Each row is where one point has got to under a steady rotation. How many ticks took it there?
The counts run from 0 to 244.
-32.4  12.5  11.2  -4.3  -9.6  11.1  12.6  -5.8  -15.0  -13.2  -24.5  7.3  -0.7  -10.5  -3.1  11.2  3.4  -21.0  -37.2  -18.6  -8.7  -6.1  -5.5  -15.1  5.6  -17.0  22.1  -14.3  6.9  -7.0  -29.3  5.9  4.0  -31.1  11.6  -0.2  -16.2  26.4  -18.5  5.4  18.2  -14.0  20.7  -1.8  -1.2  15.4  17.4  1.1  -1.1  2.0  -5.7  -14.6 | 161
-14.4  -0.3  -9.6  -12.5  -19.2  -4.0  -0.5  6.5  -18.5  3.8  -5.5  20.7  -14.5  -0.2  -9.1  -6.4  31.6  -16.0  -28.4  -10.4  -9.5  3.2  15.9  -10.0  13.0  -15.0  18.1  -23.2  -9.7  -0.2  -23.7  -4.9  -2.1  -31.8  3.7  -4.7  -11.7  24.9  14.7  -9.2  23.5  -17.1  28.4  -16.3  11.0  8.5  20.3  17.0  -7.9  -9.7  -13.0  7.5 | 196
-10.9  -10.3  -11.6  -18.7  -15.2  0.1  2.7  8.9  -23.7  5.5  -6.7  22.0  -13.7  -10.6  -8.3  2.7  32.2  -10.3  -22.9  -12.6  -16.1  -2.1  20.6  -10.0  16.3  -12.1  18.2  -30.2  -6.8  9.2  -21.2  1.2  -8.3  -35.2  3.1  -7.2  -12.6  20.8  8.3  -7.4  23.7  -22.4  20.8  -24.1  15.3  7.1  14.1  19.5  -7.1  0.8  -8.8  7.2 | 33
-13.3  22.6  -6.3  -16.5  -13.7  12.1  -2.3  0.1  -22.8  4.5  21.5  22.1  -13.4  6.9  -0.8  1.9  -4.3  -13.8  -4.4  -7.1  -19.4  -4.1  1.0  -4.2  14.9  3.5  20.1  -26.4  3.6  5.7  -13.4  -27.5  6.7  -34.7  -5.2  -11.4  10.3  19.8  0.6  8.3  21.7  -29.8  23.6  -27.7  -13.8  9.9  17.8  -6.3  -19.7  -7.4  -5.7  13.6 | 222
-7.7  3.3  -8.5  -10.1  4.6  -0.2  25.0  9.2  -21.9  -12.5  -18.6  7.4  -17.2  -10.1  -5.0  11.7  2.1  -20.7  -30.7  -6.9  0.0  -6.0  14.7  -20.5  5.1  -15.0  16.8  -43.2  3.9  11.0  -23.7  -2.8  12.3  -23.2  -11.4  9.2  -26.9  25.7  -8.7  6.6  5.0  -18.5  -1.7  -10.5  5.0  -8.9  7.2  19.7  -23.7  -0.1  -21.6  -10.8 | 49
-16.5  25.4  -10.1  -19.4  -14.1  -9.6  2.4  2.5  -17.2  -3.7  13.3  5.3  1.8  -16.9  4.8  1.6  13.0  -17.3  -28.6  -8.8  -10.9  -1.4  4.8  -13.3  9.8  -3.7  11.6  -22.6  2.0  5.1  -24.3  -33.3  -6.2  -46.7  2.7  0.1  -2.3  11.6  14.1  10.7  18.5  -22.0  24.7  -15.8  -1.1  5.0  15.7  11.1  3.8  -16.3  -9.0  -9.4 | 209
-13.9  0.8  -6.8  8.3  -10.3  -15.1  17.1  7.2  -23.2  -7.4  -4.1  17.6  -10.0  1.0  -9.9  -12.3  13.5  -19.0  -29.4  -8.8  0.2  3.7  16.5  -14.9  3.9  -18.0  28.4  -36.5  -19.0  16.7  -17.1  -0.5  11.2  -18.6  -8.5  2.4  -27.6  28.2  5.9  2.8  14.5  -21.5  8.9  -11.1  10.9  -5.9  16.1  19.8  -11.0  -7.2  -18.5  0.3 | 176
-18.1  28.1  -14.6  -3.2  -18.1  -15.1  0.0  3.6  -2.7  -7.6  0.7  10.6  0.8  -1.4  6.8  -0.9  18.8  -2.4  -33.7  -25.7  0.3  10.7  11.7  -14.0  2.5  -11.1  22.8  -28.1  -5.8  -0.3  -14.8  -26.4  -3.0  -27.1  -11.2  13.3  -13.7  15.5  4.7  -2.1  14.8  -27.0  28.0  -11.4  0.7  20.0  21.2  3.1  -6.5  -14.2  -20.9  -8.0 | 189
-18.3  8.5  -2.7  -6.0  -14.8  0.8  15.4  2.3  -13.6  -6.9  -14.8  15.3  -16.3  8.8  -2.0  -2.5  20.1  -7.4  -30.4  -23.9  8.9  7.8  18.0  -15.4  -0.5  -16.6  23.7  -34.7  -9.6  2.6  -16.1  -5.6  16.8  -7.7  -12.1  17.3  -24.7  26.6  0.5  -5.1  8.8  -21.1  10.1  -15.9  3.1  17.1  18.6  12.8  -22.6  -8.2  -29.5  -3.5 | 188
-26.2  2.7  -0.5  -19.1  -18.2  -10.6  3.0  4.3  -21.9  2.8  -4.2  3.9  2.4  -19.9  -2.0  0.7  3.4  -21.1  -23.9  -8.6  -12.8  3.4  9.2  -13.8  9.1  -11.4  14.9  -5.8  -9.7  3.9  -27.8  -25.9  -6.0  -39.9  6.0  -9.2  -1.6  12.5  -6.6  8.4  32.1  -27.4  20.4  -17.0  12.6  15.2  19.4  14.2  -1.8  -5.9  -2.7  -12.9 | 2
-29.7  -13.1  14.1  -3.6  -0.9  8.9  20.4  1.0  -26.3  -8.6  -18.3  24.4  -19.1  -9.5  -2.3  -1.0  -6.4  -15.3  -30.8  -5.7  -4.4  -17.3  -1.7  -24.8  0.0  -10.2  21.6  -30.0  -2.4  -1.6  -20.8  18.8  20.0  -9.2  -1.7  0.1  -18.2  20.0  -1.5  6.4  16.0  -6.7  8.0  -6.5  -4.1  -2.2  18.7  6.7  -24.2  14.2  -15.2  -4.2 | 124
0.4  24.9  -3.3  0.8  -13.3  -4.1  5.4  7.9  -11.3  -17.9  -18.3  2.2  7.1  -2.6  -0.8  0.3  1.8  -19.3  -34.6  -15.4  -5.3  -0.4  -0.8  -15.8  12.2  -17.4  22.9  -42.7  -3.0  8.1  -13.2  -11.1  11.1  -33.9  -11.2  6.5  -16.5  22.8  0.4  14.9  10.6  -13.9  17.6  5.3  -8.4  -9.4  20.9  4.0  -24.1  -12.5  -17.4  -2.7 | 213
-32.0  26.0  5.8  -13.7  -6.9  26.3  3.8  -6.0  -17.7  -14.4  2.7  16.0  -12.2  0.0  -2.3  10.6  -1.8  -9.8  -18.9  -7.0  -21.9  -8.9  -12.1  -12.5  24.4  -3.6  18.5  -9.6  12.6  -8.2  -24.7  -9.3  5.8  -42.4  9.4  -11.5  -2.3  17.6  1.4  -5.4  15.9  -27.0  25.1  -3.5  -8.9  18.9  12.2  -5.3  -17.1  -7.3  -7.3  -5.9 | 198
-27.2  2.4  9.1  21.3  -5.2  8.7  19.7  4.3  -20.4  -15.5  -3.0  25.8  -14.5  -0.5  -0.8  -6.2  -22.7  -10.4  -17.1  -6.1  -11.8  -8.3  -5.8  -22.9  -2.1  -0.8  31.7  -34.2  -11.7  10.1  -10.8  -13.5  25.7  -5.0  -7.9  4.5  -11.8  16.5  -1.9  12.1  14.7  -28.0  3.2  -8.9  -13.9  -1.6  16.3  -9.2  -34.1  13.8  -11.3  6.4 | 131
-6.6  -0.3  -11.3  -1.7  -9.1  5.1  10.4  5.6  -17.2  -3.3  7.1  29.5  -17.3  -4.1  0.6  -3.3  13.7  3.6  -16.9  -8.4  -22.8  -1.7  12.6  -20.0  23.1  -5.0  25.2  -44.3  -12.7  17.3  -8.9  -6.6  1.6  -21.9  -3.6  -7.1  -11.0  15.6  21.1  -16.2  14.5  -33.8  14.4  -13.2  7.2  -0.6  9.8  12.5  -23.6  4.6  -10.5  10.3 | 32
-28.9  -11.6  5.2  -13.8  14.5  8.8  20.7  4.9  -35.3  -4.7  -3.2  19.1  -29.4  -5.2  -5.8  9.0  -19.1  -19.7  -19.4  10.2  1.0  -16.9  6.0  -20.6  8.9  -3.6  18.2  -17.6  10.5  -6.6  -35.0  -3.4  17.6  -12.4  -8.8  -3.9  -11.8  11.3  0.4  6.2  12.8  -19.9  1.9  -15.4  -5.5  6.5  9.6  2.2  -28.7  7.9  -16.1  -10.7 | 92
-13.5  20.3  -4.2  -24.1  -23.4  8.6  -3.3  1.1  -17.3  -0.3  -2.1  13.9  0.5  -8.3  11.2  12.1  6.5  -13.3  -19.5  -20.2  -22.3  -12.1  -5.5  -8.3  3.6  0.3  8.3  -27.3  11.9  -1.3  -18.8  -25.2  -4.8  -37.2  -1.7  4.7  15.8  16.6  -6.3  9.5  24.3  -18.1  34.6  -25.2  -12.5  11.6  20.7  -0.2  -11.5  -2.1  1.9  8.1 | 241
-24.4  29.2  -5.2  -18.6  4.4  15.1  8.9  -2.8  -27.2  -11.2  17.9  15.2  -14.2  -13.9  8.3  24.6  -11.2  -11.4  -12.0  -6.6  -22.7  -12.8  -0.7  -12.4  19.5  7.1  19.8  -19.3  13.0  1.2  -17.8  -19.6  0.4  -47.2  0.0  -5.7  -3.5  6.7  -1.1  10.2  7.5  -31.3  6.4  -21.5  -9.1  5.3  5.3  -2.9  -7.4  2.2  -10.6  -12.1 | 47
-22.6  -4.2  -0.1  -25.6  6.8  7.3  13.7  3.0  -24.6  -5.0  -23.0  9.6  -24.5  -9.7  -7.6  20.2  0.4  -20.5  -33.1  -1.5  3.3  -15.3  3.5  -19.9  7.1  -15.7  10.6  -14.5  21.2  -15.2  -43.6  -4.3  3.8  -26.1  -0.4  4.6  -13.3  15.4  -6.8  -0.8  14.4  -14.4  16.5  -8.2  1.9  18.2  12.2  8.3  -22.1  4.7  -14.2  -13.3 | 73
-10.6  -8.1  -7.7  -4.6  -16.0  -0.3  15.5  8.1  -15.1  -3.2  -12.7  16.2  -13.7  7.1  0.7  2.5  18.8  -3.0  -22.9  -26.9  0.8  10.5  22.2  -15.0  5.8  -16.9  23.8  -36.4  -13.7  6.9  -10.8  -8.1  7.1  -9.2  -12.8  11.7  -17.8  22.7  -4.2  -4.9  13.0  -28.1  11.7  -17.9  5.9  18.1  15.5  13.9  -30.4  -1.8  -25.7  2.1 | 25
-12.6  14.9  -9.9  -6.6  -7.1  -18.6  -2.2  10.9  -7.4  -14.3  -2.7  9.1  -4.3  -19.9  14.4  7.2  8.4  -9.0  -40.2  -15.4  -1.5  -8.1  4.1  -24.1  -1.9  -2.2  19.7  -36.4  2.5  0.1  -14.3  -32.4  -8.0  -29.6  -9.2  18.8  -5.5  -1.9  16.7  12.3  10.7  -24.3  23.7  -7.8  -9.6  5.6  18.5  -5.5  -15.8  -3.5  -19.1  -6.2 | 82
-22.7  12.2  -4.2  -15.8  16.8  21.1  25.6  -2.3  -29.5  -13.5  6.1  16.8  -23.3  -10.0  0.6  15.0  -10.1  -15.0  -12.5  2.2  -13.3  -14.6  7.6  -17.7  18.4  -2.1  19.0  -31.9  9.3  7.8  -21.7  -3.1  16.7  -27.9  -5.1  -4.6  -20.3  16.3  -2.5  4.4  -1.8  -29.5  -5.0  -20.6  1.0  -2.5  1.3  11.2  -23.4  7.6  -17.7  -11.2 | 48
-26.5  26.0  -2.8  -13.3  2.7  5.6  7.1  -7.0  -19.6  -5.6  -6.4  16.9  -8.9  -8.9  10.1  20.4  -15.1  -13.1  -22.1  -15.9  -3.6  -14.3  -8.8  -11.8  -6.8  -4.7  18.7  -23.2  20.6  -14.4  -20.8  -9.6  7.4  -25.4  -9.9  12.5  -2.7  17.8  -21.1  20.3  14.5  -11.1  23.6  -15.3  -24.0  11.8  22.3  -15.5  -10.4  2.9  -9.5  -9.4 | 98
-13.0  -7.0  -8.2  -20.4  -15.8  -6.9  3.9  10.2  -28.3  0.4  3.0  11.4  -16.7  -12.0  0.4  5.7  24.2  -11.8  -31.6  -17.0  -2.9  0.0  32.8  -14.2  3.0  -4.0  15.8  -31.3  -7.8  0.1  -12.9  -21.5  -5.1  -28.5  -8.5  5.2  -13.9  7.9  15.0  2.9  12.1  -22.3  13.8  -28.9  8.4  14.2  13.5  17.2  -8.8  -6.2  -26.6  -5.5 | 45
-31.4  20.4  9.2  2.5  -12.2  9.5  8.7  -2.1  -22.0  -7.1  10.5  12.6  -5.3  -6.6  -6.3  3.9  -7.8  -20.5  -15.5  -11.6  -27.1  -3.8  -11.7  -7.4  9.8  1.2  22.9  -10.0  -2.1  11.0  -28.0  -26.1  0.2  -40.3  13.9  -9.1  3.4  14.0  -7.8  9.4  27.1  -38.2  14.7  -18.8  -7.7  11.8  10.8  -3.4  -3.2  1.7  9.3  -3.2 | 166
-34.0  19.9  -0.4  -5.1  -14.3  -3.7  -5.5  -1.0  -19.3  3.4  18.4  23.7  -2.8  -14.7  7.6  3.7  -4.6  -11.0  -23.3  -17.5  -16.5  -5.5  -1.7  -7.5  -3.3  1.2  25.3  -19.6  -3.6  -6.1  -10.5  -17.1  1.0  -32.1  -4.8  -0.7  2.6  9.4  -4.2  20.9  25.7  -25.1  28.8  -26.3  -18.6  15.3  25.8  -14.2  4.9  1.1  -7.0  2.4 | 134
-19.3  12.4  -6.9  12.7  -12.0  -21.0  15.1  5.1  -8.1  -10.6  -16.2  15.8  4.9  -18.0  -0.5  -3.7  15.9  -8.4  -40.0  -18.0  -4.3  5.0  -2.8  -20.6  -1.5  -15.2  25.1  -38.9  -12.7  14.9  -27.9  -15.5  2.2  -19.9  -1.2  14.6  -16.5  19.7  1.4  4.3  17.3  -25.8  15.9  2.3  7.8  2.4  20.2  15.2  -5.9  -0.2  -4.4  -6.8 | 157
-13.4  15.8  -4.0  2.4  -28.7  -3.5  -1.7  5.0  -17.2  -4.8  2.0  12.9  9.4  -7.9  10.7  0.8  -2.9  -8.8  -20.2  -26.3  -18.8  5.8  4.7  -14.1  7.4  -0.9  31.8  -31.0  -18.4  7.3  5.0  -28.3  3.2  -32.6  -9.0  0.3  0.7  10.0  1.1  12.0  24.7  -33.7  23.9  -15.7  -11.9  11.3  19.5  -5.7  -19.1  -1.7  -15.0  3.5 | 7
-13.3  5.8  -21.1  -30.4  -4.4  -14.9  7.2  4.7  -21.3  14.1  9.0  16.2  -9.2  -9.5  0.9  0.0  21.5  -14.6  -17.7  -1.4  -2.5  -4.5  10.5  -12.3  8.7  -11.8  11.0  -27.5  6.1  1.8  -33.4  -17.1  -1.7  -32.2  -9.6  1.0  -3.0  21.3  3.0  1.4  20.1  -21.0  19.8  -27.1  10.3  6.4  19.4  21.6  -5.3  -11.7  -6.3  -3.9 | 228
-12.8  22.8  -1.5  -5.0  2.4  0.8  13.0  3.4  -18.4  -17.0  -17.4  12.6  -5.4  -14.8  -1.5  18.6  -11.6  -23.8  -30.0  -7.5  -13.0  -21.0  -17.1  -16.7  5.8  -9.0  16.9  -38.9  22.4  1.2  -27.0  -4.8  6.0  -35.9  -7.8  7.6  -12.0  18.4  -10.7  17.6  8.0  -9.1  14.6  -4.8  -13.9  -8.9  17.4  -4.5  -15.8  5.7  0.3  -2.6 | 86
-10.6  13.3  1.8  6.4  2.7  8.4  8.9  8.4  -16.5  -19.2  -5.9  22.7  -12.4  -5.6  2.3  5.8  -16.6  -9.4  -25.0  -3.8  -13.2  -19.5  -11.1  -24.2  12.0  -2.7  28.8  -49.3  3.4  4.4  -7.6  -1.3  14.8  -24.1  -11.8  3.1  -14.0  9.3  12.0  9.6  6.8  -17.4  10.3  -1.1  -18.3  -10.1  14.3  -8.8  -34.5  9.0  -16.6  4.4 | 87
-20.7  3.2  -22.4  -29.2  6.3  -10.5  8.3  4.5  -26.6  9.5  3.6  20.3  -23.8  -13.8  -0.1  14.9  22.5  -16.9  -18.6  -1.3  -3.4  -8.8  16.4  -10.3  5.6  -6.7  8.0  -25.1  14.1  -4.6  -38.6  -15.3  -5.8  -33.1  -5.8  0.7  -11.4  12.6  3.1  -1.4  16.6  -21.5  13.9  -31.8  10.0  15.7  15.7  15.1  -0.2  -7.8  -7.0  -5.9 | 65
-13.4  5.8  -0.5  -22.3  -2.0  0.3  18.6  5.6  -12.8  -10.3  -22.5  0.3  -5.3  -16.5  16.0  7.8  7.1  -7.5  -39.2  -15.2  6.4  -6.2  6.6  -31.2  -2.7  -12.7  9.9  -36.0  8.1  -1.5  -25.6  -11.6  9.3  -13.6  -13.4  22.7  -13.7  16.1  -1.0  6.6  4.1  -13.4  9.3  -7.9  2.9  7.2  19.9  16.5  -29.1  -0.7  -26.0  -14.1 | 244
-1.7  -3.5  -19.8  -3.7  -5.4  -13.5  9.8  16.5  -10.3  -4.7  -19.9  20.4  -17.4  -4.6  -5.5  2.2  20.3  -13.5  -35.0  -11.5  1.8  -4.5  12.0  -17.3  7.5  -17.6  21.3  -47.9  2.5  2.7  -21.8  -3.4  2.2  -20.5  -15.2  11.7  -18.9  22.8  5.1  -3.1  13.0  -12.1  17.1  -5.4  0.0  1.4  17.5  10.2  -26.6  0.5  -18.9  4.4 | 69
-14.7  16.3  -6.5  -1.7  2.7  -1.8  9.2  7.7  -10.2  -22.5  -27.3  0.2  -10.3  -9.6  -0.8  16.9  -7.7  -14.4  -32.1  -8.8  -0.8  -14.1  -12.9  -22.8  11.6  -12.5  18.1  -29.3  16.1  -6.6  -30.9  -24.1  2.8  -28.7  -7.2  14.5  -10.2  7.0  -4.5  4.8  9.7  -24.5  14.8  6.0  -9.9  12.3  12.7  -4.9  -27.5  4.6  -10.5  -13.7 | 74
-18.2  33.0  -8.6  -5.0  0.4  4.8  20.0  -6.4  -8.3  -18.9  -18.2  3.8  -1.7  -5.8  -1.7  10.0  5.2  -14.0  -29.0  -15.0  -8.1  -1.1  -12.9  -15.7  10.0  -18.5  16.8  -31.5  9.6  4.9  -37.2  -7.8  7.6  -28.7  -0.7  13.7  -18.1  31.6  -19.8  2.0  8.8  -26.7  11.3  3.1  -0.4  2.9  14.5  11.3  -9.2  -6.9  -6.7  -14.0 | 193
-36.1  9.1  8.4  -10.3  -2.5  24.2  10.8  -5.8  -31.9  -1.0  14.7  28.2  -19.9  8.2  -9.1  -1.0  -7.5  -13.7  -11.4  -0.3  -18.7  -4.0  5.5  -10.5  19.1  -5.3  26.6  -9.8  -0.8  -5.7  -16.1  14.0  15.9  -33.3  5.0  -20.3  -13.1  24.8  -2.3  -1.7  15.2  -24.9  17.0  -19.5  -6.5  14.3  12.8  -0.8  -12.7  -5.0  -14.8  -4.6 | 179
-25.3  15.6  -15.5  -7.9  9.5  0.2  8.7  -0.8  -21.6  6.4  22.3  40.1  -17.7  -10.6  3.7  2.3  -6.5  -7.3  -8.2  6.6  -23.0  -17.0  -12.0  -14.7  11.7  2.1  23.0  -31.4  10.1  0.1  -26.5  -6.4  4.7  -26.9  -4.8  -8.1  1.0  11.2  3.5  4.7  18.6  -26.2  16.3  -20.7  -11.2  0.1  17.2  -6.0  -7.1  6.0  7.1  5.9 | 103
